In the data rows, the value 128 means zero.
Here are some numbered points:
[134 126 113 127 112 138 126 127 123  93 154 128 165 175 115 153 129 104
 155 135 113 106 159  99] 0
[124 163 138 123 141 105 152 130  99  84 130 119 160 120 152  61 144  77
  99 123 135 155 119 176] 1
[130 152 147 116  88 219 105 162  38 127 132  72 105 201  69 188  96  80
 197 177 147 139  83  48] 2
[138 139 133 128 117 113 133 134 112 122 152 138 164 151 131 104 142 112
 109 141 120 135 122 122] 3
[150  79  74 161 142 161  78 142 164 190 119 158  65 111  73 159 104 163
 226  95 180 108 158 113] 4
[152  91 109 152 109 187  74 126 103 158 130 134 114 156  88 191  80 100
 221 129 160 107 116 110] 5
[107 163 201  99 132  74 182 101 108 117  94 101 157  92 221  90 152 119
   0 154  75 166  59 196] 6
[100 184 110 104 114 167 140 176  78  58 145  69 111 183  66 113 134  97
 169 147 157 144 157  48] 7
[147 103 104 148 125 120 106 141 160 152 148 165 134 146 101 105 139 154
 150 118 136 112 154 111] 8
[135 118 162 121 109  91 142 105 138 147 150 151 182 142 174 120 142 135
  55 150  70 132  98 142] 9
[127 135 129 134 165  65 146 123 175 144 105 148 118  63 161  46 155 172
  62 102 136 145 140 187] 10
[146 117 129 141 130 119 120 132 144 155 148 157 141 138 121  96 132 132
 122 120 127 131 127 137] 11
[110 171 126 115 158  90 171 145 136  92 113 104 115  93 135  28 159 142
  82 116 145 152 137 156] 12
[146  73  90 158 143 112 100 121 199 174 141 184 109 104 117 131 127 184
 151  93 139  94 169 130] 13
[ 98 178 156 105 187  29 205 124 169 124  89 124 111  29 188   0 189 182
   0 110 121 167 120 211] 14
[148  98  94 154 112 207  62 151 115 185 143 140  88 159  55 191  85 121
 248 128 172 105 129  68] 15
[152  67  98 164 125 162  71 112 153 195 123 164 108 120 112 200  89 145
 197 112 142 100 131 126] 16
[158 111 104 149 117 147  95 158 128 171 162 161 123 173  72  93 131 148
 171 123 148 122 144  85] 17
[132 152 172 116 115 139 140 123  62 117 123  99 159 136 157 131 115  69
 100 159 117 156  71 144] 18
[104 159 101 112 167 102 160 150 177 111 101  99  50  72 116  83 158 186
  97 111 151 131 172 127] 19
[ 90 200 237  77 167   0 250  83 153 101  90 121 195  32 255   0 221 160
   0 151  27 192  70 255] 20
[148 141 127 149 158 107 118 149 141 194 121 150  92  87 107  40 138 158
 113 109 164 147 111 147] 21
[115 165 164 111 128 134 153 129  77 140  96  81 114 115 158 117 129 108
  90 153 127 162  60 146] 22
[123 127 135 128 165  74 155 113 160 115 101 147 129  57 186  77 147 138
  71  96 129 150 136 209] 23
[122 140  99 122 121 167 120 148 125 102 138 104  96 155  73 158 126 133
 186 127 150 110 171  57] 24
[125 144 132 121 136 126 138 128 104 106 117 114 127 106 139  97 128 103
 123 126 142 141 118 152] 25
[154  68 134 158 125 156  75 108 125 211 111 157 109 119 124 191  88 142
 171 122 137 120  92 137] 26
[134 108 149 134  94 157 105 109  93 143 139 131 164 164 142 209 101  95
 152 151 100 112  98 114] 27
[125 148 124 114  94 150 137 143  94  72 174 104 171 200  95 136 131  87
 151 147 115 122 152  77] 28
[140 113 127 136 129 109 119 124 142 135 134 156 149 121 141 100 137 123
 118 116 123 130 132 161] 29
[148  89  73 160 102 241  45 154 100 161 142 115  70 183  31 251  59 103
 255 126 180  88 142  42] 30
[133 129 143 125 121  96 140 118 136 115 144 151 163 135 153 109 149 132
  79 131  96 134 132 136] 31
[130 137 144 127 142 112 133 118 116 128 117 126 142  97 154  99 124 105
 100 118 128 140 101 179] 32
[109 140 127 111 124 161 128 116  94  78 108  86 121 128 134 202 105  86
 160 134 124 125 119 138] 33
[131 117  67 142 146 121 123 142 181 102 134 148 112 122  91 115 137 160
 176  94 154 102 203 117] 34
[141 121 113 146 145 122 117 137 136 153 127 147 113 104 121  89 133 137
 132 105 154 132 133 143] 35
[157  82  90 149  92 226  59 153 111 178 156 135  92 208  36 229  79 136
 255 143 157  86 141  17] 36
[158  98 164 151 104 176  74 123  68 200 128 145 142 149 128 177  83  90
 170 149 130 141  60 131] 37
[150  78 113 155 111 178  73 137 140 214 130 148  87 157  84 179 105 154
 192 133 140 111 113  79] 38
[128 122 162 123 119 151 115 121 107 189 105 110  96 117 136 158 109 136
 114 154 121 138  67 126] 39
[ 86 208 157  76 132 109 203 140  88  36 116  58 140 128 147  86 164 102
  52 151 115 159 128 122] 40
[152  83 124 148 102 178  76 132 120 224 129 145  82 159  87 196  98 152
 192 145 135 107 108  76] 41
[104 146 169 100 133  56 192 102 162 114 110 123 151  90 196  98 163 161
   3 140  74 140 118 169] 42
[147 112  82 144 107 195  81 146  88  88 159 118 143 187  64 186  90  66
 255 121 160 110 155  80] 43
New points follow, each followed by the numbers of its three nearest points above, looking only along the 6 directions in which the numbered points spread most, nearest first.
[147  88 105 154 128 138  97 138 164 175 143 171 114 138 101 130 123 155
 171 107 144 111 151 116] 8 13 17
[118 156 179 105 109 126 145 128  96 148 119  98 130 140 150 129 137 133
  67 173  94 157  71 113] 22 18 39
[123 120  88 133 139 123 131 140 175 120 132 136 103 119 102 118 137 170
 153 101 143 109 174 109] 34 8 35
[144 114 110 140 106 194  84 149  86 146 144 120 116 174  74 175  92  94
 217 135 159 120 123  89] 5 15 43
[128 119 114 124 111 167 114 137 123 121 136 116 116 155  94 175 108 125
 175 135 137 110 140  83] 24 0 5
[159 120 125 154 113 158  83 165 104 206 166 156 128 180  64  76 120 131
 166 138 151 136 110  78] 17 8 38
[121 133 106 136 143 138 126 142 138 138 116 115  94 120 100 112 127 146
 156 121 154 126 138 117] 35 8 11
[120 135 123 120 113 135 134 140 134 105 154 120 136 167 110 147 134 133
 135 138 113 113 152  80] 0 28 3
[136 146 151 129 140  96 142 130 124 149 122 135 142 102 160  61 142 129
  68 127 123 153  98 170] 32 31 29
[122 178 143 116 148  75 169 154 123 106 140 127 150 115 137   0 178 131
  46 128 135 165 128 145] 12 1 10
[136 101 174 131 129  87 134  78 142 179 103 156 159  82 220 146 134 143
  43 135  73 135  74 207] 9 42 6
[105 147 137  98 113 109 169 126 167 113 132 113 126 137 145 145 156 181
  63 150  86 112 148  90] 31 9 3
[136 115  84 132 111 185 106 137 101  80 150 117 145 179  79 186  99  77
 236 126 154 106 168  85] 43 24 5
[127  59  70 165 188 102 113  87 241 153  65 162  47   8 159 187 108 192
 184  51 165  90 190 219] 13 4 16
[127 138 155 119  96 172 123 122  81 126 134 100 142 168 125 187 102  89
 146 163 112 131  86  97] 27 33 18
[130 112 179 115 100  77 148  83 144 161 135 162 193 126 204 157 150 144
  25 156  45 123  96 156] 9 31 42
[138 134 150 127 117 137 113 130  85 120 149 130 166 150 132 123 123  86
 131 143 119 140 108 133] 3 18 25
[114 152 161 114 120 135 144 113  70 105 109  94 142 127 163 141 115  73
 110 146 123 147  84 153] 18 22 25
[124 155 107 124 132 148 133 167 111 112 138 109 104 143  81  99 134 130
 152 132 159 131 151  87] 24 7 17
[143 105  80 139 113 182  80 143 112 107 155 136 126 177  68 188  95  93
 242 121 161 101 172  79] 43 5 15
[ 95 175 123  96 130 147 162 146 112  60 125  69 102 147 103 126 138 120
 126 145 136 133 143  84] 7 24 28
[122 133 116 130 153  82 151 129 175 132 121 139 115  87 139  83 148 172
  84 112 121 130 153 154] 10 23 29
[132 136 205 110 115  73 158  89  97 138 122 142 203 118 229 107 149  97
   0 159  58 161  54 206] 6 9 42
[104 169 180  97 123 120 172 123  92 136 105  81 120 118 169 118 137 127
  47 166 101 160  65 136] 22 18 6
[ 95 182 124  94 120 153 162 154 115  76 125  65 103 156  98 139 139 124
 125 155 128 132 139  67] 7 24 28
[133 111 120 138 113 160 106 134 117 141 132 120 115 155  98 166 110 119
 180 127 140 118 118 104] 5 24 0
[136 152 136 136 155  58 156 132 159 132 141 157 155  87 156  12 167 148
  45 114 121 151 137 178] 10 23 12
[127 130 130 132 129 159 119 120  93 116 108 106 136 128 135 158  92  82
 169 124 148 132  99 151] 33 25 27
[126 133 160 124 109 188 104 135  88 186 113  90  73 142 106 174 100 134
 149 158 141 135  72  72] 39 41 37
[125  99 128 135 126 128 118  96 146 135 113 142 131 114 157 180 113 121
 139 120 115 111 124 162] 29 32 11
[ 95 185 178  88 127 131 172 130 102 117  89  59  81 104 155 121 145 152
  50 170 111 161  82 116] 22 40 39
[131  71  66 156 157 107 103 118 225 160 113 173  81  79 104 145 127 200
 178  74 155  86 200 151] 13 34 4
[116 128  91 120 107 188 112 149 127  98 146 100  84 176  66 205 119 142
 214 136 142  96 171  39] 24 43 15
[131 120 111 133 105 191  95 129  79  97 140 115 145 178  94 203  87  70
 222 133 146 115 131  98] 43 5 33
[132 119  97 138 117 177 105 152 115 138 131 119  95 151  74 159 106 125
 205 126 164 116 142  78] 24 5 15
[127 111 144 134 142 156 114 109 127 178  76 115  65  81 146 189  96 128
 148 125 145 130  77 154] 39 26 16
[138  94 132 142 128  98 120  97 149 139 130 168 173 111 176 131 126 121
 110 114 107 121 125 188] 29 31 32
[145  70  82 151 137 103 110 118 208 171 141 184 112 107 113 142 131 199
 150  92 132  91 182 129] 13 8 34
[145 102 108 149 119 176  83 138 114 151 140 134 113 153  84 173  87 108
 210 122 158 118 127 100] 5 15 38
[149 128  95 146 111 180  88 173  94 116 172 134 132 192  47 127 107  93
 231 123 175 118 155  70] 43 24 17
[142 125 181 129 119  91 140 108 127 169 128 150 161 118 183  99 142 136
  30 151  83 150  73 164] 9 31 32
[152 127 132 144 127 120 102 148 125 165 152 165 151 144 112  69 138 115
 137 127 140 142 120 135] 11 29 35
[107 123 220 100 179   0 226  38 198 145  70 175 209   0 255  32 197 174
   0 115  22 167  67 255] 20 14 42
[139 156 144 121  93 166 113 150  51  93 166 111 183 210  94 127 122  59
 158 162 124 141 115  82] 28 0 7
[112 142 184 102 128  85 162 105 147 159 106 124 124  95 187 101 154 173
  21 152  83 146  85 151] 42 6 9
[138 128 149 125 103 163 114 119  89 127 141 108 150 166 135 187 104  88
 138 155 107 125  94 106] 27 33 0
[113 149  88 127 133 199 114 151 102  79 115  70  62 141  68 167  96  97
 225 118 187 121 149  80] 24 43 7
[132 118  83 137 122 180 102 143 120 104 139 119 101 159  67 170 103 114
 224 116 166 105 171  76] 24 43 5
[132  66  71 165 182 105 114  97 225 156  67 171  56   8 158 167 109 193
 175  48 169 100 174 218] 13 4 34
[122 127  80 127 111 182 104 138  95  64 139 105 127 167  83 186 101  82
 238 123 161 105 171  84] 43 24 5
[122 118 190 119 147  79 154  71 123 167  69 131 143  42 242 137 117 115
  32 133  92 159  47 243] 6 23 42
[107 195 127  97 122 177 150 175  77  65 142  63 103 175  69 105 131 100
 151 154 159 142 135  47] 7 28 24
[145 114 107 140  89 190  79 148  87 107 172 130 147 209  69 191  99  84
 226 140 139 101 149  60] 43 5 15
[126 121  84 142 121 185 101 147 105  98 135 115 110 163  64 162  97  93
 242 116 170 105 154  91] 43 24 5
[117 142  82 116  96 215 106 159  74  58 156  80 122 210  42 202  99  76
 255 140 165 106 175  29] 43 24 2
[114 161 122 111 119 191 136 133  72  78 110  62 104 151 113 194  99  77
 184 148 143 129 114  91] 33 2 24
[129 134 115 129 122 173 113 146  97 125 124 103  98 149  91 154 105 105
 184 136 159 127 119  90] 24 5 33
[158  45 143 163 118 160  66  89 132 230 105 172 107 105 156 233  79 132
 170 126 122 115  69 167] 26 16 37
[122 137  94 133 115 162 115 164 137 117 156 122  99 171  63 143 131 151
 179 127 145 107 173  45] 24 17 0
[103 137 122 106 157  69 172 105 174  76 102 124 132  69 174 107 155 146
  74  99 112 125 160 179] 23 10 42
[115 138 109 122 129 165 128 139 122  97 114  93  86 140  96 170 115 130
 173 130 147 118 148  85] 24 33 0
[108 124 213 111 186   0 222  29 210 135  64 170 196   0 255  36 189 173
   0 106  40 168  78 255] 20 14 42
[ 70 206 135  76 141  78 214 132 127  13 119  67 146 111 163  73 170 128
  47 140 100 149 149 136] 40 12 1
[144 124 100 152 135 111 118 157 154 130 155 164 135 145  90  63 151 145
 147 109 146 127 172 120] 8 11 35
[127 152 128 125 132 129 135 139 107 105 125 113 136 131 121  97 135 110
 123 135 141 143 125 136] 25 3 32
[123 119 117 135 153 133 123 124 154 151 106 130  81  87 127 126 123 155
 145 109 154 121 134 147] 35 29 11
[138 134 173 118 117 122 129 125 122 194 125 127 119 129 151 120 130 153
  72 159 105 148  69 116] 39 9 22
[153  95 110 150 119 147  95 129 135 156 143 154 135 146 110 150 112 126
 172 131 130 117 134 117] 8 11 17
[117 148 122 111 146  81 158 125 160  84 128 132 134  99 143  70 159 146
  81 109 126 135 164 154] 12 31 23
[120 123 102 122 127 129 129 127 139  97 132 129 131 132 121 146 132 121
 156 122 134 110 166 124] 0 8 29
[148 124 116 149 123 149  97 153 107 147 159 145 142 151  91  90 120 106
 176 122 156 130 125 108] 17 11 8
[138 101  71 147 109 243  61 157  99 133 139 100  64 186  24 248  67 109
 255 123 191  86 157  30] 30 36 15
[131 145 151 122 104 133 133 134  97 131 148 122 151 159 133 121 139 115
 106 152 106 143 100 109] 3 31 18
[124 122 129 130 149  69 154 108 173 101 120 150 149  78 176  98 154 146
  73 101 111 125 154 192] 23 10 31
[141 107 116 145 157  56 147 124 202 149 136 186 139  80 148  28 167 177
  63  93 125 124 163 179] 10 23 29
[111 156 132 114 149  76 164 134 148 103 118 120 133  92 152  47 165 147
  60 116 125 148 135 162] 12 10 23
[138 111 100 148 132 182  86 143 117 128 136 128 104 145  77 167  94 102
 215 115 172 111 145 100] 5 15 24
[150  85 126 152 118 170  87 114 118 191 114 141 102 121 127 201  91 133
 175 126 139 117 100 131] 26 16 41
[119 146 110 121 124 149 135 146 117  94 125 104 100 136  98 140 129 129
 154 128 144 124 150  92] 24 0 25
[123 141 115 123 151 128 139 136 146 120 111 116  85 100 120  99 139 149
 130 113 154 129 149 131] 35 25 19
[100 175 176  96 126 120 164 124  95 122  99  82 105 108 161 121 138 125
  60 164 112 153  73 137] 22 18 25
[104 180 246  79 115  76 189  88  60  96 105  86 206 108 254 105 157  69
   0 185  42 184  21 203] 6 42 20
[131 122 153 131 125 158 109 116  96 162  89 105 103 113 143 177  99 105
 148 140 136 140  73 140] 39 37 33
[114 136 127 112 134 131 140 123 134 121 110 107 104 109 132 145 127 145
 125 130 129 127 134 123] 25 35 29
[135 118 107 135 131 146 111 128 117 109 135 135 140 137 117 144 111 100
 174 114 149 121 135 136] 0 25 11
